(in the rows, 128 means zero)
One turn sends every row of this set to another row. A few are shown first. Where does it send the rows asked after them?
Q677: [131 135 128 107 116 166 126 129 126 148 108 155 137 129 107 145 121 100
 156 120  97 109 130 118 131 138 109 156 145 160  89]
Q76: [120 164 128 124 117 160 151 161 124 131 119 132 127 127 125 126 126 157
 150 111 117 123 168 125 131 133 126 157 143 130 104]
Q445: [125 134 155 116 132 158 117 140 134 134 125 138 154 113 115 127 124 120
 157  91  97 118 148 103 149 149 114 147 125 182 132]
Q693: [128 151 137 111 107 170 151 128 125 148 109 163 150 105 124 115 120 115
 133 114  89  94 145 106 129 150 129 125 158 158 106]
Q804: [137 141 127  89  90 177 132 161 131 127 100 145 184 117 118 122 121 128
 147  95 106 143 125 113 131 155 149 137 124 150 116]
Q411: [126 141 115 131 115 160 148 136 150 149 123 154 149 107 131 120 126 129
 169  82 115 164 112 105 120 134 134 151 147 157 112]
Q187: [116 110 151 133  97 194 131 152 133 142 101 149 142 121 141 137 130 114
 154 132  88 109 142 109 141 133 139 177 147 158 106]
Q215: [121 143 147 123 128 147 140 156 143 175 105 152 136 129 161 135 122 136
 146 114 121 119 146 113 130 128 130 149 148 146 115]
Q4: [137 146 128  94  98 182 140 156 128 124  96 147 176 122 113 120 117 136
 157  97 108 145 125 106 134 164 152 133 129 155 118]
Q740: [103 139 132 142  82 159 144 153 113 148 120 132 151 100 121 133 108 111
 143  88 109 117 138 105 141 128 137 129 149 156 101]
Q450: [108 136 146 129 142 162 141 151 144 140 133 154 160 124 125 116 127 125
 145 106 109  95 116 124 127 129 118 149 150 175 114]
Q307: [108 131 126 116 103 158 162 135 149 148 117 145 161 131 120 133 129 125
 150 107  90 167 158 112 146 124 125 141 150 146 123]
Q762: [123 167 130 122 113 160 155 169 130 140 112 136 132 125 123 114 124 160
 146 106 108 125 165 128 126 133 125 161 142 132 103]
Q372: [130 110 139 119 104 189 137 146 137 143 128 167 139 114 132 124  97 127
 153  87  97 130 126 121 146 138 163 158 157 171 126]
Q434: [135 144 127 101  92 172 134 161 134 128  94 145 183 118 120 127 117 133
 145  97  98 142 120 108 130 163 150 134 127 157 121]
Q668: [131 123 132 121 103 140 146 124 154 143 114 157 142 109 136 136 117 116
 142 105 107 146 140  91 157 140 130 167 151 170 122]
Q906: [136 144 127  96  93 182 131 155 131 125  98 145 187 119 122 121 115 128
 148 101 109 145 128 107 128 162 153 146 122 156 118]
Q342: [124 133 130 122 117 142 130 149 122 153 124 148 179 111 135 129 102 107
 146 109  97 111 131 135 141 129 139 161 153 172 133]
Q356: [127 145 131 124 145 163 158 121 162 135 106 137 139 115 131 118 107 119
 164 104 107 131 143 111 132 131 131 165 170 149 119]
Q132: [122 168 121 120 124 159 148 160 128 136 111 130 140 126 121 115 121 158
 145 105 112 120 163 130 133 131 121 158 142 129  99]
Q697: [146 143 130  99  85 182 137 157 132 125 103 144 181 121 120 126 123 124
 150  93 104 147 123 103 131 164 143 143 130 153 119]
Q336: [125 109 155 135  96 183 117 156 136 144 107 152 134 119 142 137 129 117
 153 127  90 115 150 108 142 135 139 176 149 151 104]
Q511: [124 104 150 137  99 191 119 154 136 132 106 146 134 123 142 136 125 124
 156 126  87 112 141 106 140 134 136 172 141 152 104]
Q147: [115 116 155 131  94 191 118 145 127 141 103 154 140 118 142 137 128 115
 155 131  87 112 146 101 143 137 134 172 151 145 112]
Q621: [128 104 148 129  92 195 126 151 132 144 105 150 137 122 143 140 132 121
 160 129  93 119 137 102 141 133 141 172 147 146 114]
Q380: [118 161 132 119 119 159 151 155 120 132 118 125 133 124 119 114 125 157
 147 107 108 120 158 121 125 126 123 151 145 123  97]
Q907: [118 117 155 134  97 192 119 148 134 138 106 148 137 120 140 143 127 120
 162 123  89 113 152 103 145 134 134 176 149 148 108]
Q348: [142 138 151 117 124 169 140 141 132 167 112 134 151 127 107 111 125 142
 165  97  81 115 126 116 126 126 130 175 162 164 133]
Q654: [124 128 140  99 126 161 130 159 141 142 135 148 165 126 119 128 117 104
 138 109  96 111 130  82 125 140 118 155 126 150 100]
Q900: [106 141 133 120 106 169 137 133 129 148 115 133 153 119 122 122 138 115
 138  89  99 105 115 106 110 141 156 153 166 124 109]
Q155: [113 142 136 120  95 157 136 142 124 159 122 156 173 122 138  98  98 124
 155  99 110 130 139 144 138 147 115 148 142 137 109]
Q595: [117 137 144 115 115 141 133 162 140 165 126 142 145 101  97 111 125 123
 137  95 107 124 114 131 121 139 142 161 144 166 130]
Q548: [139 146 132 100  86 181 141 164 123 126 103 146 179 115 115 122 119 125
 149  94 102 146 123 102 129 163 145 134 133 153 118]
Q933: [126 145 112 112 134 161 158 141 127 137 111 125 156 112 107 132 123 131
 146 101 128 128 120 114 135 166 138 164 131 168 102]
Q717: [121 165 129 124 119 161 149 161 126 132 119 136 129 119 121 113 125 156
 140 104 114 118 163 131 120 123 131 156 138 132 103]
Q430: [120 168 132 122 114 162 148 161 127 133 112 137 132 124 118 113 128 160
 149 107 112 118 161 135 127 129 126 157 148 132  96]
Q767: [122 121 138 130 131 174 150 145 142 141 105 151 148  95 151 133 114 151
 145 102 101 136 151 105 119 121 146 164 142 174 133]
Q312: [129 122 126 150 115 161 138 129 146 129 106 160 144 107 105 137 134 138
 161  99  98 148 135 122 134 141 126 153 161 126 122]
Q23: [137 137 128  98  91 186 135 161 137 127 105 146 183 121 115 122 114 130
 150  95 105 145 119 107 126 161 147 140 130 161 111]
Q321: [130 140 136 134 130 153 154 139 132 137  98 133 137 125 154 117 134 144
 134 103 106 149 133 118 118 148 137 160 136 178 125]
Q256: [144 142 139 132 122 169 145 127 142 126 105 154 154 135 102 133 126 102
 149 125 114 152 145  95 122 124 135 150 153 154 116]
Q620: [118 150 148 121  97 174 123 152 142 163 117 135 169 115 132 124 118 111
 140 102 122 150 132 126 155 140 132 120 154 151 116]
Q94: [125 115 149 132  97 193 119 158 134 136 106 145 140 122 139 145 128 116
 153 131  86 110 142 105 145 131 137 172 150 156 106]
Q420: [128 148 152 147 114 167 127 159 135 151 129 133 147 106  98 117 106 136
 146 111  92 119 126 112 136 151 145 174 174 147 107]
Q309: [128 166 130 119 116 161 152 155 125 136 114 130 135 123 120 111 127 161
 154 104 109 125 163 125 128 125 122 152 141 129  97]
Q874: [132 139 149 128 102 154 137 149 122 150 137 139 180 118 137 124 131 127
 157  82 132 132 140 128 122 132 119 171 145 156 132]
Q19: [129 139 137 114 121 162 147 157 138 139 135 154 158 110 101 129 130 143
 149  81 100 117 137 121 139 128 153 162 178 128  96]
Q43: [121 123 125 123 121 165 160 147 130 128  83 151 145 117 131 128 114 126
 144  78 109 137 133 110 126 142 137 183 131 175 137]

Q907 moves to Q697
Q620 moves to Q19
And these:
Q23 moves to Q132
Q76 moves to Q621
Q668 moves to Q411
Q321 moves to Q767
Q548 moves to Q380
Q342 moves to Q595
Q215 moves to Q372
Q654 moves to Q155
Q445 moves to Q874
Q187 moves to Q434
Q430 moves to Q94
Q511 moves to Q906
Q307 moves to Q312
Q740 moves to Q900

